One vector is turned by the same rotation once a step. Each row is the vector after some number of steps, and that number follows the row.
The counts run from 0 to 507.
[120 110 116 181 120 130 128 118 124 139 164 134 106 139 139 155 119 153
 178 143 111 164  83 104  80 147 167  93  89  85 144  99 155 120 111 133
 125 143 184 176 104 167 144 141 148 108  94 111 131 144 125 143 113  69
 177 124 126  87 109 142 139  83 150 114 114 143 153 168 153 150 128 138
 120 103 161 142 175 106 173 124 165 131 152 129 118] -> 9
[101 158 125 127 102 113 187  78 146 137 101 100 129 158 128 123 131 162
  83 120  99 118 117  79  86 110 142 129 113 141 133 127 167  90 143 116
 151 124 136 103 173 182 118 120 124 139  85 133  58  91 160 119 167 117
 149 151 112 144  83 163 113 104 120 120  84 130 152  96 102 165 153 140
 111 155 137 169 160 127 107 142 145 121 148  84 107] -> 22
[177 163 158 158 117 149 163 165  98 133  99 169 182 162 137  66  98 109
 138 111 114  69 146 116 169 113  96 127  89 133 120 144 160 137 146  91
 110 117 148 109  91  98 107 116 142 148 117  92 124 118 147 131 130 116
 115 137 140 129 118 108 178 149 122 132 154 112 162 126 138 151  96 137
 141 113 116 157  96 128 158  95 132 107 160 176 174] -> 233
[165 138 142 116 123  73 130 177 111 125 157 125 114 124 132 114 107 119
 145 103 145  93 120 158 192 112 131  95 141 118 191 163  97 162 135 119
 139 115 158 143 117 102 111 114 136  97 136 170  88 160 111 155  71 103
 138 106 101 128  84 104 118 117 148  95 165 105  91 116 141 106 132 145
 128 101 132  90 158 176 159 123  89 164 121 108  66] -> 46
[202 135 124 157 167 149 165 134 132 163 119 152 173 121 161  60 106 147
 134  63 126  93 141 122 127 114 105 112 107 156 103 125 147 136 112  94
  82 103 138 128  72  86  86 125 105 105 108 106  92 103 132 157 146 144
 136 143 142 136  96 111 156 140 128 141 145 129 125 130 121 111 102 148
 145  93 161 171 114 116 160 105 124 106 127 162 124] -> 352
[176 117 132  87 155 126  94 173 151 132 157 127 110 141 121 131 108 100
 190  90 151 132 185 182 149 162  99 122 151 105 100 109 111 117 109 139
  83 120  96 141  99 108 109 106 175 101 171 126 125 142  92 135 104 112
 131 129 135 102 119  76 101  99 120 141 143 129  81 166 135 105  99 144
 167  99 128  84 144 141 155 115 113 129  92 132 112] -> 109
[ 90 150 123 103 105 112  96 171 154 138 187 115 114 128 131 193  97 126
 174 141 117 157 121 128 110 149 163 126 123 101 132 130 122 111 104 149
 113 154 108 147 111 153 129 129 198 129 153 114 123 163  98 119  94  62
 162 136  95  88 145 136  85  90 139 126 135 154 109 165 128 136  80 167
 114 100 134 122 175 112 165 107 116 126 141 129 130] -> 436
[141  71 142 155  99 177 115 113 124 101  77 152 103 164 123 132 158  86
 135 148 122 157 107 151 120 164 111 133 106  99  80  93 149 124 142 158
 148 147 150 154 112 161 177 122 118 157 119 113 190 137 125 141 155 125
  93 118 146  94 161  88 172 134 105 118 117 141 154 167 154 155 150  84
 126 163 105  95  93 142 130 141 169 127 123 158 174] -> 387
[101 120 166 137  74 162 122 131  80 122  92 108 126 115 142 164 123 105
 108 166  99 133  93 119 117 121 157 166 100 115 119 149 142 126 133 154
 156 160 119 116 147 159 160 110 118 184 167 109 167 116 124 109 170 126
 105 113 106 122 210 155 138 153 111 150 150 151 152 106 113 148 136 117
 103 163 115 120  87 146 138 127 123 102 164 158 184] -> 504
[155  98 123 167 166 133 127 125 141 121 156 108  99 138 132 104 113 137
 157 108 151 137 125 133  95 152 118  72  75  96 128 106 119 115 106 156
 122 109 161 183 106 145 117 143  87 111  72 141  91 152 154 135 133 145
 159 129 166  96  74  86 115  98 167 139 128 128 118 175 127  95 162  92
 187 111 135 136 161  88 147 147 172 156 109 119 137] -> 271
[ 87 168  88 106 124  84  82  81 150 137 152 126 137 157 147 153 132 156
 100 157 130 117 110  75 123 127 144 127 178 157 143 125 152 141 134 121
 134 112 104  85 144  93 152 156 196 140 107 122 136 117 152 117  60 105
 137 166 110 145 102 121 155 126 159 127  98 137 117 130 143 104 161 169
 101  87 116 172 128 147  77 115 120 136 117  90 111] -> 157
[125  99 154 185 136 159 166 137  70 109 119 134 108 116 117  92 111 114
 154 114 139 143 120 138 124 120 122  87  72 102 127 123  96 127 122 140
 132 138 163 185 123 162 124 130  68 132 135 121 165 129 144 118 161 156
 113  94 171 108 137 127 132 173 121 138 155 123 168 151 120 127 127  71
 180 163 141 104 124  75 155 130 163 120 156 151 161] -> 71
[112 163  68 101 160 124 115  70 145 141 133 157 165 132 125 128 154 161
  94 113 155 133 126  96 130 127 114 156 187 177 115 121 117 148 138  86
 112  92  77  80 147  87 113 159 159 135 163 110 159  90 139 111 111 154
 106 146 133 146 148 123 130 160 112 135  90 130 134  98 115 122 124 176
 116 119 121 174  98 133  65  98 113 113 117 109 123] -> 411
[113  62 102 163 175 128 133  61 144  85 117 136 143 159 115  86 201 139
 104 139 139 151 143 154 139 144  69 156 161 150 108 116 128 152 161 141
 133 145 126 113 166 130 136 156 107 112 119 152 146 127 107 137 124 171
 110 145 133 136 150 160 133 136 125  77  80 104 137 147 129 126 175  89
 139 165 139 110 142 125  64 156 134 128  88 128 103] -> 203
[159 168 127 103  77 124  82 174 125 143 144 152 110 118 132 172  88 112
 165 142 137 108 116 121 128 134 182 114 147 113 128 115 138 136 105 118
 129 112 131 131  82  93 137 120 200 125 145 109 137 157 123 134  88  58
 130 105 109 113 115  81 146 126 130 117 153 147 108 145 166 125  93 165
 112  71 110 133 109 161 178  94 115 147 142 144 136] -> 489
[ 83 132 124 150 115 125 172  64 111  98 104 141 129 187  86 117 161 160
 102 160 100 142 144  96 139 127 121 125 129 111 127 105 152 110 150 104
 147 148 185 121 169 160 144 155 168 140 125 114 137 115 131 117 129  75
 110 147 111 134 107 178 139 144 121  60  81 119 171 131 122 190 157 128
 114 142 136 132 145  99 109 124 133 122 162 107 100] -> 393
[126 150 128 152 105 122 157 105 135 129  87 123 131 163 156 123 107 144
  96 135  84 108 115  68  77 109 169 125 101 140 122 102 179  99 134 122
 121 118 152 103 117 138 142 142 137 152  82  98 107  88 174 122 162 103
 142 159 112 138  74 143 165 135 147 135 112 146 151 145 121 138 158 141
 116 113 141 203 105 113 125 114 166  94 148 129 155] -> 341
[153  85 170 173  82 142 123 168  96 114 128 119 135 109 121 119 112  96
 139 170 103  97 120 152 145 139 133 110  68  86 138 142 147 124 129 143
 162 149 193 181 121 160 137 107 109 117  74 155 125 190 121 140 136  96
 145  87 136 132 135 137 133 100 137 107 158 118 124 132 162 123 138  76
 131 134 126  97 144 153 182 147 123 176 144 155 130] -> 379
[113 166 110 122 135 102 122  83 119 124 155 131 146 167  93 107 113 161
 124 141 130 109 192 119 155 135  99 114 144 110 128 124 111 110 148  77
 110  94 151 145 160 113 107 143 185 127 113 113  92 151 166  83  98 118
 113 154 137 159  81 128 120 149 128 112  98  83 140 119 123 155 126 123
 181 121  91 134 165  98  96  99  89 161 129  84  96] -> 220
[106  98 132 143 131 153 152 127 164 107 115 129 145 146 135  57 155 109
 116 140 142  99 136 136 107 139  95 136 120 166 105  91 148 134 138 138
 154 112 141 125 149 163 119 170  64 114  60 171  76 127 130 138 170 148
 138 137 151 149  81 143 118 119 153  83 102 126 112 164 141 116 171  85
 149 116 127 122 114 103 115 161 184 145 107 130 150] -> 205
[156 120 140 164 137 111 158 160  77 116 130 166 114 115 134 103 115 128
 145  92 113 133 138 163 157 110 160 118 131 111 156 147 101 153 117 126
 116 159 173 127  82  77 128 145 119  88 177 101 145 102  64 153 111  73
 123 112  99 113 123 163 118 143 121 104 159 117 114 150 126 127 117 138
 113  94 195 115 133 113 181 110 100 110 152 156 101] -> 245
[108 174 148 122 110 141 106 147 137 119 156 155 190 145 122  93 120 113
 133 189 117  87 171 132 197 144  65 158 158 154 114 139 140 139 158  94
 139 125 103  84 153 107 103 155 192 140 130 141 120 169 120 105 101  90
 128 144 115 158 149 158 119 141 138 103 115 112 121 109 149 130  83 145
 127 109 105 116 134 138 105 127  91 152 132 147 145] -> 49
[153 120 185 138 119 146 158 192  68 122  88 125 111  90 115 102 107  90
 141  91 125 113 150 181 152  98 149 152 105 124 128 155  96 134 128 146
 125 137 131 133 105 111 126 115  77 117 166 117 132 110  91 132 172 155
  96  91 129 136 136 133 112 177 110 159 193 115 118 119 109 109 111 112
 137 118 151 106  90  96 179 131 113 107 144 162 162] -> 243
[ 79 130  74  80 156 114 114 102 139 151 155 141  92  94 116 162 147 152
 140  97 191 192  98 119  84 141 159 113 168 152 142  97  75 155 109 131
 131  89 101 143 131 130  97 184  98  98 155 158 130 117 136 120 116 144
 123 110 150 109  92 126 117 152 118 122  90 146 105 133 130 129 140 153
 114 107 133 128 118 112  87 120 161 138 115  89 104] -> 146
[ 84 121 117  76 116 147  80  86 167 129 102  96 110 135 102 143 141 125
  93 177 139 115 145 122 101 140 120 151 152 143  85 108 117 101 135 130
 141  91  75 116 164 142 146 130 120 157 104 156 112 143 161  86 137 178
 104 137 162 173 127  95 128 133 131 137 104 124 118 101 128 127 161  97
 147 148  62 123 110 128  68 155 147 166 106  91 141] -> 213
[117 134  92 150 166 129 181  64 130 130 135 127 138 178 101 102 143 175
 133  79 132 165 174 115 108 135 109 100 139 119 116  93 127 102 136  85
 106 139 151 135 139 153  89 147 142 116 116 111 100 108 138 134 131 111
 134 156 142 105  73 153 106 113 114  97  79 115 166 147 111 157 118 134
 159 124 177 145 180  65 110 108 142  95 131  81  85] -> 20
[122 180 132  95  98 109 135 139  91 165 137 123 120  91 113 187  91 152
 131 125 121 134 115 118 155  91 181 126 146 100 165 176 105 118 135 111
 123 147 140 131 125 111 119 101 177 141 191 110 132 135 110 106 113  89
 120 103 104 135 143 151 112 149  93 151 142 132 141  72 105 151  85 184
  95 132 120 123 131 135 152  83  68 120 174 107  97] -> 237
[154 135  92 102 127 118 118 120 139 167 143 148 136  67 116 157 124 161
 111 125 128 125 151 142 120  99 174 124 188 141 122 131 144 115 115  73
 102 108 132 124 104  63  98 134 165  81 136 123 106 136 108 130 110 102
 110 144 106 154  86 125 129 130  99 123 112 133 112  95 148 164 101 174
  99  89 146 141 118 153 130  84  75 155 112 107  61] -> 37
[120 141 125 139 112 149 100 180 121 149 184 138 138  97 134 166  94 123
 194 147 123 135 153 132 110 147 155 121 118 106 102 117 126 124 105 126
 105 140 130 163 101 131 125 127 203 130 141  86 134 165 105 121  99  61
 157 122 120 109 144 140  99  95 123 136 125 138 119 168 155 135  55 154
 139  81 156 114 149  96 183  99 109 146 154 145 145] -> 435
[150 151 200 120  82 138 156 199  96 100  81 131 102 169 138  94  87  74
 144 133 107  86 121 147 146 131 144 125  74 103 144 136 137 128 129 153
 138 150 144 115  98 146 153 107 138 159 128 122 125 122 123 154 139 104
 126 111 108 106 110  94 132 142 162 109 195 134 118 157 124 114 119  95
 130 112 137  96 100 130 172 138 147 103 146 164 167] -> 496
[ 94 110 107 189 130 117 117 112  86 118 175 142 110 117  98 142 121 156
 149 168 112 161 130 113 128 134 161  93 124  96 147 108 112 124 124 120
 132 146 205 181 130 126 148 174 160 112 120 109 167 180 138 116  90  81
 131 121 139 124 126 152 144 138 146 103 113 113 152 147 155 136 154 116
 148 108 145 122 176  82 143 108 117 171 156 113 101] -> 327
[106  81 160 190 121 122 131 145 105 117 134  99 118 103 155 104 128 110
 110 176  96  94 103 128 103 114 149 131  86 142 141 127 153 141 113 154
 161 152 171 152 134 146 150 149  80 128  56 143  98 155 129 136 163 132
 147 116 125 162 140 184 133 121 167 124 140 138 123 134 158  95 173  96
 119 107 142 139 142 116 154 175 142 149 129 150 139] -> 260
[ 80 125  93 151 132 122 110  91 123 148 191 102 127 131 137 170 133 166
 155 149 142 184  93  88 106 145 127 105 108  96 144 144 117 126 129 126
 135 141 133 166 164 178 124 123 143 140 117 129 144 159 152 111 119 123
 160 129 155 102 162 155 111  92 117 142  90 141 177 116 111 155 128 146
 135 172 126 134 204 123 112 128 126 142 153  85 116] -> 11
[173 154 161 161 103 121 160 134  87 115  79 140 171 165 137  69 107 109
 110 131  89  61 147 119 191 114  80 133 103 119 125 148 152 134 165 112
 123 119 155 105 130 102 139 107 143 165 130  98 127 118 152 122 125 127
 105 143 128 154 130 111 166 169 132 122 155  98 165 104 122 136 124 121
 158 147 106 132  96 145 137 110 108 106 143 160 163] -> 232
[ 88 167 149  80  97 124 153 152 122 156 141 116 171  90 115 124 125 137
 105 142 123 120 164 125 165 102 120 165 160 142 149 178 122 128 144  90
 154 135 106 103 168 127  87 121 144 130 154 147  84 144 119 103 128 113
 128 112  93 175 143 186  90 132 104 119 128 121 116  59 106 150  80 170
  96 136 116 124 132 140 119 126  78 143 145 113  90] -> 302
